128 stands for zero in the data rows.
Some points, each followed by its number:
[179 164 118 135 127 127 137 168 122 175 118  66  72 152 110 143 121 170 131 132 138 125 121 153 166 171 177 162 115 103 209 124] 0
[134 108 115 133 117 131 135 169 134 115 142 107 139 150  94 132 130 112  87 150 151 131 121 142 118  72 131 178 148 131 115  92] 1
[155 141 132 141 121 120 157 151 144 134 162 138 142 134 107 121 111 116 114  90 120 127 138 112  84 129 147 135 137 139 118 115] 2
[147 153  94  89 179 117  88 156 106 194 122 113  83 114 154 149  96 160 196 119  87  82 104 180 208 183 178  54 105 167 243 139] 3
[109  36  78  95 110 147 115  60 160  89  87 114 102 126 138 135 206 163 154 211 157 139 106 174 238  72  51 223  80 128  68 228] 4
[136 136 148 142 158 102 151  91 108 112  63 186 164  57 161 157 135 108 140 123 131 113 146  91  93  94 121  30 192  85 195 131] 5
[109 110 131 145 127 117 163 147 131 106 147 140 138 130 117 107 132  98  96 124 129 171 130  91  78 125 117 172 143 155  95  87] 6
[119  61  99  69 150 156 121 103 161  49  62 167 151 100 168 182 211 133 121 186 175 102 118 158 192  26  57 192 133 101 114 205] 7
[ 87 106  84 127 121 111  67  39 167 122 156 125 115 139 109 108 132 137 217 186  83 178 155 129 137 151  98  24  97 159 114 162] 8
[134 162 102 100 169 112 105 140 106 165 116 128  98 110 163 156  99 153 184 102  82  89 125 165 172 179 161  60 114 144 231 145] 9
[165 161 148 128 133 110 115 119  99 178  91  58  78  93 131 138 109 169 168 139 136 109  83 145 186 175 157 116  98  75 232 150] 10
[ 83 138 126 128 135 112 112 110 116 139 172 181 160 134 143  98 108 126 147  90  89 168 175  94  86 155 113  58 124 182  63 118] 11
[116  90 134 148 135 106 151 114 140 147 122 135 173  92 100 119 133 108 121 134 161 140 102 133 125  80 121 142 132 117 135 145] 12
[ 96 113 116  92 151 135 106  92 169  86 152 202 131 126 149 121 157 121 171 100  88  96 164 147 132 168 100  75 100 171  98 187] 13
[133 122 108 148 113 108 121 138 153 215 169  39 109 159  97 105  88 135 144 137 128 158 107 166 151 149 182 162 115 172 135 106] 14
[ 92 117 131 109 107 120 118 123 160  83 188 192 140 163 128 107 134 105 133 107 109 135 175 121  74 149 117 109 105 178  46 116] 15
[138 126 111 135 143 136 139 173 116 126 123 132 149 137 125 149 121 122  98 130 124 137 116 142 120 101 140 128 169 140 145  74] 16
[154 136 157 132 108 105 172 152 139 146 125 136 106  93 135 106 106 114 128  69 164  99 128 127 113 178 152 164  79 111 153 164] 17
[120  89 103 115 156 158 131 127 128  77 101 147 159 124 132 164 164 123 101 170 147 120 114 144 165  42  89 164 170 133 112 127] 18
[125 123 123 103 124 137 109  93 145  79 100 166  99 119 156 137 179 156 165 147 121  98 165 128 150 158  84 118  90  98 115 207] 19
[134 155 131 132 148 121 122 135 100 121 130 206 159 113 147 122 107 129 130  71  91 136 150  82  72 122 106  64 143 130 127 125] 20
[ 92  55  15  78 159 156  38  98 146 157 124   7  85 178 109 165 156 173 200 255  90 176  69 231 255  72 118 151 130 197 145 131] 21
[145 133 115 125 111 138 119 147 137 149 131  80  89 163 109 135 128 156 144 161 132 133 129 149 154 137 147 151 110 122 145 124] 22
[111  96 108 137 108 146 153 190 153 131 179  92 146 168 103 116 129 100  93 132 136 159 135 135 110 107 149 202 141 186  75  74] 23
[124 113 120 132 109 125 153 129 153 102 149 170 153 135 124 109 140 101 120 116 125 123 155 111  95 130 102 148 123 166  68 136] 24
[150 124 152 125 144 109 133 121 122 123  96 153 147  85 152 155 115 116  96 109 138 102  92 138 130 103 135 118 148  93 153 125] 25
[138  93 143 119 121 137 172 158 132 123  91 137 147 104 144 139 154 111  71 109 149  92 103 153 128  92 141 201 146 108 118 124] 26
[148 156 174 131 128 142 141 128 101 120  89 127 143 102 140 133 127 124  85 125 146  95 124 104 126 106 126 129 163  71 144 112] 27
[129 104 131 125 166 126 114  70 108 135  61 169 159  63 171 139 138 134 150 145 126 115 102 126 168  68  92  93 152  98 151 182] 28
[135 121 120 119 151 131 123 117 117 150  92 143 119 113 144 136 134 155 147 130 141 120 124 136 182 151 107 143 107 128 156 176] 29
[167 146  74 110 144 110  85 139 132 173 124 118 119 130 125 165 102 161 175 146 102 133 112 157 143 103 168  63 153 134 211  97] 30
[ 95 115 128 117  84 119 114 121 165 112 204 149 136 181 115  91 110 106 126 112 104 160 152 126  73 151 141 126  97 170  37 102] 31
[136  98  71  97 111 153  96 133 161 118 137  92 120 162 117 159 154 154 128 197 135 145  92 170 180  78 121 168 122 137 123 131] 32
[137 160 218 159 110 122 173 123  99  92 120 145 140  92 128  97 132  84  73  85 176 102 130  74  58 146 111 166 110  72 105 122] 33
[105  50  83  98 118 149 119  66 153  82  84 124 113 117 143 143 202 147 143 209 153 127  96 171 220  83  58 209  95 129  75 221] 34
[121 113 120 114 134 136 122 170 125 116 124 119 137 130 140 137 109 119 111 126 128 135 117 138 133  99 143 151 160 153 135  99] 35
[135 144 126 128 124 110 119 138 128 168 165 144 150 135 112 112  91 128 142 102 106 136 134 114 100 129 160  93 120 153 118 112] 36
[140 140 136 148 115 115 143 123 125 127 135 129 145 126 101 119 127 111 115 127 138 126 142  94  88 101 135 124 154 107 119 102] 37
[125 162 152 138 145 104 149 159 107 142 139 172 162 118 141 114  83  93 108  64 106 119 159  96  57 141 165  73 164 159 121  85] 38
New points follow, each followed by the numbers of its two nearest points above, nearest first.
[132 134 119 129  98 151 130 152 148 129 149  57 101 173  88 125 145 147 119 140 135 127 131 145 143 143 141 176 110 120 125 102] 22 1
[123  97 191 189 149 138 209 188  88 151  86  94 202  75  97 109 119  73  11 103 199 107  83 102  93  54 144 224 199 107 137  82] 26 27
[124 117 130 138 107 132 131 122 134 133 128  60  97 147 109 136 145 134 120 168 137 141  99 153 161 132 139 168 128 110 143 121] 22 32
[ 67 111  80 111 110 158  54  94 159  86 192  88 103 198 106 103 150 129 176 202  86 182 154 123 158 142  88 103  97 192  54 126] 8 31
[ 90  85 116 139 115 156 164 199 145 125 191  84 151 176  86 101 141  90  82 113 138 134 136 137 101 117 148 203 152 187  65  63] 23 1
[ 87  50 101 142 170 136  96   7 177  85  68 132 157  68 119 134 187 115 167 216 127 140 115 120 150  62  53  81 169 119 128 193] 28 18
[ 80 102 136 126  92 117 117 102 150 122 191 147 154 171 124  83 121 102 116 130 126 184 123 123 118 146 117 128  99 168  40 123] 31 15
[141 134 129 130 121 120 141 125 119  93 113 156 128 130 125 134 151 128 102 135 138 128 137 104 102 117 109 124 146 101 110 129] 37 27
[145 104 112 100 137 133 132 118 127 126  75 123 120 104 145 153 155 141 135 156 145  93  95 155 193  89 116 167 136 113 158 170] 29 18
[158 210 131 110 158 110  84 110  95 158 120 141 101 112 165 161  90 174 194  88  64 126 144 127 128 179 163   0 131 108 222 108] 9 30
[ 87 101 151 153 153 130 130  88 120 113  94 177 190  80 146 102 136  83 102 128 130 136 131 103 112  93  85 109 165 137 100 142] 12 24
[102 125 144 135 107 152 135 130 137 101 144 130 113 154 114  96 161 117 114 127 136 123 177 103 102 156 101 163 112 145  58 141] 24 6
[111 104  78  93 134 128 104 103 157 104 134 164 132 136 152 140 143 141 172 158  90 152 147 151 144 105 104  92 124 157 110 163] 13 19
[163 146  81 111 149 105  93 162 128 170 136 114 114 136 120 170  89 142 170 135  95 132 121 156 134 107 179  68 146 126 215 100] 30 9
[ 91 123 112  90 112 133 121 119 161  88 146 174 113 139 144 136 152 115 151 129 100  88 180 133 139 164 112 108 109 169  74 176] 13 15
[ 98 169 137 120 131 121  84 110 123 145 175 105 102 155 126 109 110 134 169 124  81 144 144 114 113 178 155  49 112 159 121  97] 36 11
[172 149 106 114 136  98 121 128 119 159 109 124 107 124 139 159  91 154 157 134 118 130  93 152 152 118 167  92 129  92 217 124] 30 10
[159 141 171 134 150 105 149 125 105 133  92 172 161  77 158 140 109 118 102  90 145 111  86 112 103 105 131 124 152  60 170 134] 25 27
[137 142 129 134 120 135 108 136 124 160 118  64  90 137 117 126 118 154 135 157 130 106 116 142 181 141 152 149 121 115 157 120] 22 0
[155 162 147 128 127 124 106 117  97 178  99  67  59 105 132 139  99 173 171 132 138 109 115 146 191 189 167 104  83  75 219 162] 10 0
[133 139 105 115 122 111 129 139 150 154 171 133 135 148 105 116 106 118 149 116 110 139 137 122  96 133 150 114 127 172 113 108] 36 2
[ 92  65   7  90 153 149  37  92 158 160 140  29  85 191 108 147 142 166 211 255  80 176  86 222 255  78 112 124 126 203 145 141] 21 32
[130 136 137 116 115 102 120 113 141 162 155 150 135 135 119 112 105 140 153 116 107 142 126 142 113 125 147 103 113 150 116 127] 36 2
[146 158 199 141  71 103 179 156 147  91 186 178 134 110 112  77 101  68  94  25 166  80 162  71  23 190 125 152  57 111  75 149] 33 17
[124 134 135  75 120 115  94  78 139  76 153 245 141 135 169 130 159 132 141 101 100 117 152 104 101 154  78  72 100 112  62 179] 13 19
[155 116 198 147 119 160 231 221 117  85  79 145 179 100 130 147 155  70   0  70 206  38 117 116  83  57 144 255 190  84  97  90] 26 33
[ 49 114  80 116 111 158  51  75 155  90 197  79 112 198 103  95 155 118 185 194  81 184 160 127 150 152  84  78  95 181  61 126] 8 31
[116 133 144 146 116 142 113 114 122 119 124  92 112 135 125 121 131 137 130 160 137 150 121 120 157 144 111 149 121 112 106 129] 22 29
[133 106 121 117 133 125 153 138 124  85 119 195 172 106 159 144 142 112 110 110 136 140 132 115 100  97  94 129 137 126 113 139] 24 25
[143 134 140 145 107 132 146 131 124 102 119 157 134 125 122 130 146 125  90 113 139 115 154 100  83 119 125 129 141  95 116 116] 37 2
[ 97  89  96 121 104 148 152 121 163  89 140 152 134 157 116 124 167 102 114 143 132 114 134 135 143 108  93 187 121 149  60 150] 24 1
[ 96  83 162 169 162 125 140  96 116 149  79 144 182  70 135 121 131  99  78 129 154 129 100 112 122  75 114 147 170 130 126 129] 12 25
[103  84 135 161 132 123 139  84 151 144 123 144 166 107 108 111 135 100 104 135 148 139 114 128 105  95 118 163 141 153  94 133] 12 24
[127 140 115 118 120 130  91  79 136  76 127 147 111 135 136 130 151 152 163 165 112 152 160  95 132 128  77  79 110 109  99 159] 19 8
[109 122 123 121 132 140 112  91 134  91 122 159 112 145 134 117 163 123 146 145 138 122 154 108 136 159  93 111 118 137 111 165] 19 13
[173 144 179 103 105 147 161 171 115 106 106 150 129 137 151 129 145 133  51  71 168  69  98 136 134 128 123 233 115  77  98 143] 26 27
[121  83  86  99 161 152  95 104 129  89  78 143 149 116 151 178 172 130 120 196 129 114 102 159 197  39  85 141 161 117 136 155] 18 7
[102  83 156 160 169 135 143  84 116 131  78 157 184  71 138 114 135  96 102 131 146 141 109 101 120  89  92 139 160 116 112 136] 12 25
[134  99 127 113 116 143 161 151 134 122  90 117 142 111 152 153 155 134  95 132 160  91  92 167 151  87 135 210 137 108 124 146] 26 1
[166 122 180 146 119 121 207 163 116 123  80 137 129  65 140 131 134 111  73  78 172  60  99 127 111 124 140 205 126  85 152 138] 26 17
[153 146 141 156 125 108 131 179 125 209 158  76 130 146  95 105  70 144 104 107 136 158 118 132 116 135 194 182 113 153 147  80] 14 2
[ 82 112  67 125 114 102  68  45 170 131 168 104  88 146 113 121 122 138 231 181  86 166 156 129 131 165 112  35  86 176 122 166] 8 13
[103  95 156 173 148 154 161 174 108  45 162 197 240 154 104 125 129  32  16 123 149 168 154  63   4  10  81 139 226 151  42   5] 6 1
[117 106  94 115 119 136 126 116 151 116 138 143 129 129 135 115 142 130 148 136 115 154 142 126 140 125 107 130 112 165 102 157] 24 29
[116 101 124 137 123 121 157 125 134 104 124 172 154 118 138 131 144 105 115 127 138 138 129 112 110 110 102 152 134 134  99 140] 24 6
[145 137 116 169 117 112 162 170 123 194 138  45 128 129  96 113  91 126 138 128 130 147 130 134 121 144 183 123 153 142 179  90] 14 0
[127 125 118 128 133 147  85  93 139  86 117 141 112 134 126 139 160 140 158 169 132 132 139 113 144 118  74 113 103 108  98 163] 19 29
[101  71 150 162 153 122 167 106 113 123  87 151 189  63 129 110 139  89  91 145 164 142  96 109 135  52  94 151 163 125 114 140] 12 18
[167 163 163 142 130 119 124 122 100 163  65  62  77  85 142 141 113 152 133 126 158  94  79 128 180 152 149 147 110  69 222 157] 10 0
[120 100 109 116  99 126 119 122 150 114 161 144 132 151 130 116 130 130 119 134 127 162 126 126 126 119 110 165 107 155  60 145] 24 31
[159 192 120 155 134 132 134 183  93 187 128  90  83 146 103 134  96 168 145  96 124  99 168 120 119 200 196  77 123 130 209 107] 0 9
[154 126 106 114 163 125 123  95 113 122  64 179 133  86 186 170 133 166 155 129 108 143 115 128 157 113 100  75 143  86 186 177] 28 29
[ 89  49 100 147 174 128 101  32 161 124  88 105 140  75  98 133 176 113 169 212 129 153 117 145 156  67  97  80 165 123 146 169] 28 12
[136 105 125 125 129 111 132  87 137 120  98 158 160 105 129 132 147 132 120 141 143 120 105 131 135  61 104 158 134 101 102 156] 12 18
[ 83 115 117 121  81 122 118 130 160 139 199 117 128 182 101  85 118 109 142 116 108 156 145 137  95 155 144 139  95 178  48 119] 31 15
[157 134 161 102 100 154 152 156 135  94 121 132 116 142 146 124 167 137  65 100 165  85  90 136 162 128 106 255 100 101  68 164] 26 1
[123 114  97 126 128 135 107 149 136 144 143  60  62 181 105 133 138 160 132 177 142 144 123 163 182 149 155 178 110 156 146 121] 22 32
[148 167 104  92 157 108  97 143 112 163 117 131  95 111 168 155  95 161 192  98  73  96 134 168 173 188 168  43 118 148 224 137] 9 3
[127  66 105  97 145 164 122 106 138  44  58 181 150  93 171 171 203 122 119 187 152  97 116 144 168  29  54 174 154 107 105 188] 7 18
[133 158 140 129 120 108 124 127 126  97 140 196 138 133 133 141 119 125 127 101 116 146 164  91  61 135 118  58 140  93 116 106] 20 37
[124 143 112 126 113 119 104 109 133 133 161 128 110 162 117 124 119 145 158 127 101 162 146 126  99 159 142  80 113 119 123 112] 36 2
[123 110 123 136 112 150 130 104 145 122 116  58 111 131 116 127 151 134 134 169 127 140 112 141 154 122 133 150 136 110 140 120] 22 32
